One vector is turned by the same rotation once a step. Each row is the vector after some number of steps, and that number follows the row.
The counts run from 0 to 1215.
[ -4   2  -6   7   1  25  -5  -1 -10 -20   9  -9  -9  13  -3  -1  -9  25
   1 -13   9 -12  -6   0   3 -18  -4  -9   0 -10  16   8  -7   7 -18   5
   4  29 -24  -7  -2  -8  16  13 -21 -13  -1   9   1 -27   6  -3  -1  -1
 -13 -22  -8 -20  -3   9   1   7  10   6  10  21  -6 -26  -1  -4  11   8
  22   1  25   8   4] -> 90
[-23  15  -2  -5  -6  14   9   3   2   5   0 -14  -6  14  22 -16   8  19
  -5   7  14  10 -20   1 -16  -3 -17 -18  -9   4 -16  -2  -6   0  -5 -25
 -11  13 -18 -25  -9 -14  13 -17   9   0   8  12  19  14   1   8 -11 -19
 -16  -1  -5 -19  11  -3   8  -7   2  26  -5   8   0   6  -2   5 -24  21
   9   6  28  -6 -10] -> 524
[  0   7  10   4  -8  12   2  13  -1  -5   8 -36  10  17  -4   0   5   4
  20  -5  13  -3 -15   1 -27 -11  -5  -8  -8  11 -14   0  20   0  -8 -28
  19  22  -5 -13 -17  -2  -3 -10  11   7  27   3  31   0  -3  20  -9  -7
  -1   9  -2  -2  -8 -12  22 -20 -16   2  12 -13  20  13  -2  11 -17   4
  -8   2  -4   4  -4] -> 1115
[ 10   3 -16   9  -4  28  -8  -7  10   7  -4 -23  17  13 -27  10  11  19
  12 -10 -27   6  -6 -12   6 -27   9   4  11  -2   6   6  19   4   4   0
  -7  12  -3  12   2 -15  -4  -7 -33   3   1  14   4 -11 -13  -5   4   2
   8  14   9 -18  -3  -4   7  14  13 -15   2 -19  10 -34 -11   8  15   8
   2  -6  15  20   7] -> 744
[-18  21   8   3   1   5   4  -5  24  -8  -6  -2  -8  27  -4  28   3  23
   3   1   7 -16 -27 -23   3 -20 -10  -7  15  -7  -8  13  -2  12   6 -16
  14  27 -17 -11 -10 -28  -5  14 -26 -20   5   4  13 -16  17   0  20 -18
  -7  -2  -2  -5  20   8   4  11  -4  20   2  -1  -6  -2   9 -14   4  14
  15   0   0  13   5] -> 769
[ -3  -1 -12   3 -10   3 -16  17  14  -2  21  -4 -18  -9 -19   1   4  -6
   7   1  -3  -6  17   4  -5  -2  -2  -6  15 -16 -22   2  16   9   4   7
 -18 -20  20  19  11  10   5   4   3  -3  19   7 -12  31  -3 -15  -5   9
  12   5  10   3   7  11 -20  13  20 -17 -15   3  20  15   8  -8 -10  12
  21   5   2   4 -20] -> 661
[-10   7 -16  -7   9  12   4  -3   4   8   8 -12   2   4  -4   2   2  19
   3  -1  -2   6 -28 -15   1 -23 -10 -15 -18  12 -11   4   5   8  22   5
  -9   8 -23 -19   6  -7  -1   2 -30   5   6  11  -3 -33 -32  -7   0  -1
  12   3  18   5 -31  -9  -1  23 -15 -18  -9  -1 -10  -5 -15   5   2   1
   7  -8  24  -4  21] -> 655
[ -2 -13  12  -4   1  -3  25 -15 -10   9  -1  -4  24   3  35  -8  -8  -3
 -25   7  12  13   7   2  -9  25   6  11 -32  14  17  -7  -3  -2   8 -10
   2   7 -11 -22   4  -3  -5 -21  14   6 -13   8  11 -11 -23  -5 -13  -9
  -5   7  -5  -5 -11  11  14   1 -24  -4  -5  17 -11  -6 -10  23 -15  -6
  -3  13   6 -19  14] -> 287
[ 15   2  11  16 -22  25  -5  33  -8  -4  -7  -4  11  -2 -29   8  -7   8
  16  -9 -15   8  12 -15 -16 -28 -27  -3   7 -21 -13   5  15  -3  -9   0
  -1  -5   9  -5   5  -6  -9  12   9 -13  12   2   7  13  -2 -18 -18   2
   5  14  -3 -21  -3   4 -11 -20  22  20  36  -7  18  -5   6  -5  -3   7
   9  -3   1   8   4] -> 905
[ -7   7 -29   2 -15  21  -8  -9   0 -15  11  -1 -14  -6 -27   1 -26  42
  -8   5   3   1  16  -6   0 -22  -1 -11  12 -12 -17  17 -17  -5  -3   4
 -12   3  -6  11  10  19  27   3   6 -14  14  13 -12   8 -17 -11 -21 -10
  -7  -3  15 -24   1  -7  -5   2   2   3   3  -9   4 -20 -15   0  -6  -1
  14  -3  20  17  22] -> 2
[-28  17   6  16 -17   3  -2  -3   8 -15   6 -27 -16  19   2  -1   3  26
  16   4  25 -15 -18 -13  -8 -20  11 -23  -7   4 -15  21 -12  11  -6   4
  23  18 -18 -16  11  16   3  14   4  -2  20  -1  15 -19   7  11  -4 -10
   4  -7  12  16  -1 -13  -2   3 -26 -18   8  -5   9  16   7   2 -12  -6
  -8   2  -5   6  17] -> 419
[ -3   5  -5   5 -11  26 -16  16  -8 -28   1   1   2  10 -10  -5  -4  15
 -11   2   8   0  10   6   8 -10  -8  12  20 -22  -6  22  -1   6 -20  12
 -11 -16  -7  10  13  24  15  12  18  -2  16   1   4 -25   5 -27 -16  17
 -16  -7   1  -4  -4  -5 -12 -17  13   7  19  12   3   1   0 -36   5   2
  29  -1  -6   9  14] -> 787
[-16  13  -5   6  -2   1 -20   6   2 -12   9 -11  -8  11 -15   8 -10   6
  18  -8  -7  -1 -10  -7  -2 -19 -17 -35 -12  -6 -20 -10  12  16   2  -3
  14  14  -3  -3  -3  -7 -10  16  -8 -10  22  -4  -7  16   0  -3 -12 -23
  29   2  17   8 -20   9 -19   9  10  -8   3  -7  12  26  10  -5 -19   4
  16   0  25  13  -5] -> 1044
[-23   5  -4   4  -4  20  13  -9  -1 -10  -2 -13  -2  17  11  -5   7  34
 -17   2  13  -5 -14  -5   7  -9  -9  13   0  -1  11   9  -8  15   6  -2
 -19  10 -15  -9  11  -7   1  -7 -17   0 -11  14  13 -26   6  -5  -4   5
 -12  -9  -3 -22  10  11   3  18   2  19 -14  28 -15 -22   3  -7   1  14
  15   2  14  -5  17] -> 946
[ -7  10   4   3 -11  -3  11   7  21  -7  -3  -4 -10  23  -1  23   1   6
   7  13  13 -14 -18 -29  -2 -23  -1 -19  17  -3  -6  22   1  14   0   5
   1  26 -13 -20  -3  -8  -4  26 -24 -19  -1   4  17 -25   2  10  11 -14
   5  -4   3   8  18  -1  -8   9   3  12  -5  -3   7  -8  11 -13   7   8
   4  19  10  15  15] -> 925
[ -5  -2  15  19   0 -12   6   8   1  10   4 -17  10   5  32  -3  14 -16
   1  -9 -23   2  -6   0   0  14   6 -10 -21   1  10  -6  -4  11   2  -3
  -1   8   8 -16   2 -33 -27   1 -23 -16 -19   1   2  -8   7  -4   7  -4
  27   4  -7   5   8  21   6   8  18   7  13  30  -9   0   9   5  -3   8
   0   9  11 -20 -15] -> 325
[-10  -5  21 -16   2   4  10  -4  12  -4  15  15  -6   0  16  21 -17   3
 -45   7   3 -13   5  12   7  19  24   4 -12   7  -8  22 -29  -9   9   6
  25   9   0   2  -5  20  11  -5  10   8   7  -1  16   6 -16  -4  -4  -1
 -18  -7  -1  22  10   7  -2  -2 -23   0 -10   1  -1  -6 -11   8   2  -1
   7   3 -24  -9  19] -> 649
[ 18   9   9  -4   7  15 -10  20   4  -3  -4  26  15  12  -9  17 -24   0
 -10  -1   7  12  10  -2  19  13 -25   7  27 -16   3  -5   8   8 -22 -18
  -6  10  -4   9   5 -12 -25  10  -4  -6   3  10   2 -16  -7  -1   4 -34
 -12  -1  -4 -30  -6   4  -9  10   7  16  25   7 -18  -6   7  -5   6   4
   8  -3  24  16   1] -> 251
[ -8  10  14  -3 -10  20  -5  35   5   4  23  15   5 -13   6   0 -15   3
 -18  -2 -20   8   7  19 -19   4 -14   3  -5  -1 -22   6  -4 -15   5   3
 -12 -12  11 -11  -5   9  10 -16  22   7  18   4   4  27 -16  -6 -19   1
 -17   4  -5  -7   3  13  -9 -14   8  28   1  11  17  15  -2   0  -5  17
   9   8  19 -16   1] -> 522
[-28  17  -8   3  -6 -15 -24   8  12 -21   2  -5 -18  19  -3  -2  18  21
   3   2  12  -3   6 -21  14  -3 -16   0  15 -14 -15   3  18  20   5  -8
   1 -10   2   7  20   8   1  -7   6  -9  12  -5  -1   4  19 -15 -10  -4
  14   0  19  -3  -2   8  -7  12  14   9   6   6  12  36   0 -23 -36   8
  33   2  -3  -2   7] -> 348
[  4  -6  -1  -8 -11 -20  15  -6  28  -3 -18  21  10  -2  11  17  10 -25
  -6  24   1  15  15 -11 -11  12  16  -1  -3  11  -4   0   9  10  24   0
   4 -13  13  -8 -11 -10   3  -8 -14 -17  -5   1  18   3 -16 -14   2  14
  14   9 -11  24  25  13   3 -13 -17   9   2  -1  11  12  -5  -3  -9   5
  10  24  -7  -9  22] -> 852
[-10 -11 -15  -3  -8   1  21 -10  21  24  -2   0 -14 -24   1  12 -18  13
   0  -3  -1   9   3  -7  -3   0   5 -25  -2  -5 -34  -1 -31 -18  24  -1
  -5 -19   6   2   5 -11   7   2 -13 -13   1  -2 -20  19 -11  -6  10  -5
   2  -4 -19  -9  23   4   3   8 -11   8  -2  11 -21 -10 -14  28   4   9
 -16 -10  12  -1  -1] -> 388
[  1   8   0  10  -7   2 -17   8  -2 -11   5 -23  15  23   3 -11   1  15
  12  -9  -9   1  12   0  -3  -4   5  13   3   5  20 -17  30  17  -4 -29
   6  14  10   5  11 -11  -5 -27  -5  -4   2  14  15   9  -1   9  -5 -10
  12   8  23 -37   2  22  12  11  16  -8  12   6  16   8  11   2 -20   9
  10  10  10   5  -1] -> 1183
[-20   8  -4   3 -12   2 -25  10  22 -13   0 -18  -2  20  -7  -5  15   9
  30  -3  20  -4 -11   1  -4  -8  -9  -4  19  -1 -22  -7  15  12 -15 -36
   3  -8   0  15   9  11  -5  -2  -2  -9  24   9   9   0   7   4   4  -6
   9  -5   1  -5  18 -14   6   6  -1  -4   7  -1   4  36   8  -6 -15  12
  16  -3   3  23   3] -> 1204
[-12 -12   5   6  -4  19   0  21   7  -3  10   3  -5 -21  -1   3  -9  -6
 -27   0   5  -1  11  17   5  -2   3   3   1 -23 -11  18 -26 -13 -15  30
 -21 -30   6   5  15  13   3  30   9  -1  -4   4 -12 -17   2 -29  -1  17
 -13 -13 -21  18  14   6 -14  -5  14   6  16  23 -16  -7   2 -12  27   3
   5   1  -1  -6  -2] -> 632
[ -2  -5  -5  -3  -6   6   0  -2  16  -2   4  25 -20 -25 -15  29 -35  14
  -9   1 -10  -1  13  -4   3   1  -2 -15  10 -20 -25   7 -22 -10  18   9
  10 -22  15  12   7   2  17  11  -7 -12  13  -4 -24  29  -5 -19   3  -7
   6  -1 -10  -6  18  15 -12   3  -3  15   7   9  -3  -2  -9  16  -1   6
   2  -6   7   4   2] -> 387
[-14   3  -8   8 -15  26 -19  10 -10 -32  14 -14   1  12  -8 -10  -2  29
  -2 -16 -10 -15   0   6   0 -19  10  11  -4  -5  12  14   6   7   1  16
   3   6   3   4   7  16  24  -5  -8  -3  11  10   4  -3   1 -15 -21  12
   1  -9  14  -8   0  15  -4  13   8 -12   6  13  12   5   1 -18  -1   5
  23   8   3   4  22] -> 1099
[ -6   1  16   5 -12  -3   9  26   9  12  24 -14 -10 -18   3   8   0 -19
 -15   8  -4  -3   4   2 -18  -2   3 -14 -20   3 -31  14  -3  -8  11  20
   4 -15   6 -10  -3  12  -4  16  22   1  20  -9   9  10 -16  -3 -15   5
  11   9   6  38  -8  -4  -8  -5  -6 -14  -5  -1  26  19   4   6  -5  -4
  -2   4 -18 -19 -10] -> 573
[ -5   1  -1  11  -1  -5  19  -5   7   7  25 -28 -19   3  11   2   9   2
 -10  10   4 -17   9 -13 -29   4  29 -20 -18  14  -2  24   0   5  -3   2
  19  29   3 -18 -19   2  13  -2  -7 -12  -4  -6  32   4  -6  23  -3   9
  -8  -2   0  13   7   6  17  -7 -20 -10  -5  -4  26  -9 -15  13 -17  -4
  -4  14   0 -10  -8] -> 802
[-10 -16  -1  -8 -15  29  19 -11  10   9   0  -7   7 -15   3  -8  -6   4
 -12   5  10   4   5  22  -3   6   4  -5  -8 -12 -25   7 -32 -18  -5  -1
 -24 -27  -2   5   3   2  18  -7  14  18   7  13  -8  12 -12 -18  -7   6
 -15  -1 -28  -1  20  -7  -4 -11  -3  15  -5   2 -12 -14 -16  12  17  18
   1  -2   7   4  -8] -> 160
[  1   4  -1   1  28  -3   8   7   5  -2   6  -8  -8  18   8  10  16   8
  -5   0  29  -3  -4 -26   4  11 -20   2  13  -4   1   3  12  15  -6 -20
  21  14 -14  -2   1  -4 -26  14 -12 -11  -8  -5  10 -39  10  -2  16  -4
 -11  -1  -2 -10 -13  -2  27  10 -21 -12   9  16 -17   2 -10   5 -18  -8
  11  -9 -17   2  -1] -> 1001
[-15  -9  14   0  -6  21  -1  17  -3  -5   5   5   5 -11   3   0  -7   5
 -32   2   7  -4  11  17   4   5  -4  18  -4 -17  -5  21  -9  -6  -3  24
 -22 -36   2   3  14  22  15   7  18   9   4   6   3 -10   1 -29  -3  22
 -25  -3 -12   7  14   6 -10 -10   9  12   8  28  -7  -4  -1 -14  14   8
  20   6 -13 -11  13] -> 788
[-18  21   8 -18   2  11 -22  21  18  -5  20  18  -3   5  14   7  -5   1
 -31  14 -17   3  -1  21   9  19   2   6   4  -1 -18  14  -1   3   0   0
 -27  -5   2  -5  -7   9  15  -9  19   7  23   4  14  18 -12  -1 -10   3
 -11   3  10   9   5   9 -16  -3   8  17  -8  -2  13  26  -3 -15  -6  18
  20   9  10  -8  -2] -> 138
[-11 -10   3  12   1  16  17   0   3  16   1 -19  -2  -9  10  -5   8  11
 -11 -11  -5  -2 -10   4   5  -6   1 -13 -16  -7  -1   9 -24  -8  -2  15
 -18  -6 -16 -15   5 -10 -10  24 -21   0 -27   4 -11 -36   5 -15  16   5
  -2  -4 -20   5  15   4   8  14   6   9  16  30 -27 -19  -5   9  23   4
  -6 -12  15 -18  -5] -> 477
[  0  12   7   0 -16  -2  23  15  11  -3  -1  -5   1  23   2  19   8  -7
   5  22  27  -4 -11 -28 -14 -19  -2  -7  14  -6  -6   8  14  21   5   9
 -13  19 -13 -20  -5 -10  -7  21 -13 -20   9  14  30 -22  -4   8   1   0
  -2   5  -6  10  14  -3  -7   5  -7  10 -14  -2  10  -6   7 -13   1  11
   7  25   7  10  18] -> 1081
[-13   8  10   5 -10   8 -13   3   1 -15  27  -5 -15   9 -11  15 -23  14
 -17  -2  -1 -22   3   5  -3  -1  15   2  -6   3  -3  23 -12  -7  -6  10
  32  21   9  12  -2  27  17   2  19   5  18  -2  21  16 -16   5 -21 -14
  -9   0  13   4 -12   5  -8   0 -18 -14   7 -10  22   3   1  -6   2  -4
   5   4 -12  15   9] -> 804
[ -3 -24   7   5   3   8  18 -27  18   2 -14 -11  21  -1   8   5   9   3
   1  -1   7   2   8  -4   7  11  16  15   2   7   6   3  -5  -2   5 -15
  12 -17   4  10   4 -11 -10  -4 -23  -1 -17   8   9 -24  -5 -14  27  14
   0   1 -28   9  24   5  24 -12 -18  -7   6  15 -18 -25  -7   9  14  -4
  -1  -5 -28  -4  15] -> 1211
[ 10   5  15   0   7 -12 -14  44   9   9  19   6   7  -1   7   2  -2 -20
 -14   4 -18  10  23  -3  -2  26 -10  19  10  -1  -5   2  22   9  -3  -7
 -13 -16  16   8  13  13 -27  -7  16  -7   4   3  19   1 -14   4  -6  -6
   4  16   8 -12  -1   8   6   7  14  11  17  12  14  18   2   1 -15  -7
   0   2  -8 -15  -9] -> 640
[  7  -6 -11  -6   1  16  -9  -2 -10 -20  14  15  -2   0 -16  20 -27  12
 -14  -4  22  -9   0   2  11 -15  -4  -9  -4  -8   0   7 -13  -2   6  19
  20  20 -17  11  -2  22   9  16   3  -5  23   4  -9  -9 -25 -10 -14 -18
  -6 -12  11   7 -31  -1 -19   8 -18 -16  -1  -6  -2  -8  -2   2  -7 -10
  13  -1  12  22  16] -> 808
[-25   6   1  21 -29  -1  -4  -8   6 -11 -15 -35  -4  18   1 -11   9  17
  30  -4  33 -14 -17  -9  -4 -25  -6 -26  -5  -3 -18  -5  -1   9 -11 -10
  12   0 -10   1  15   1  -2  18 -12  -7   9   9  -2 -10  16   5  -5 -11
  15 -20   0  13  12  -2  -3   7  -5  -3  -2  13  -6  21  16   0  -8   6
   4   2   9  17  10] -> 35
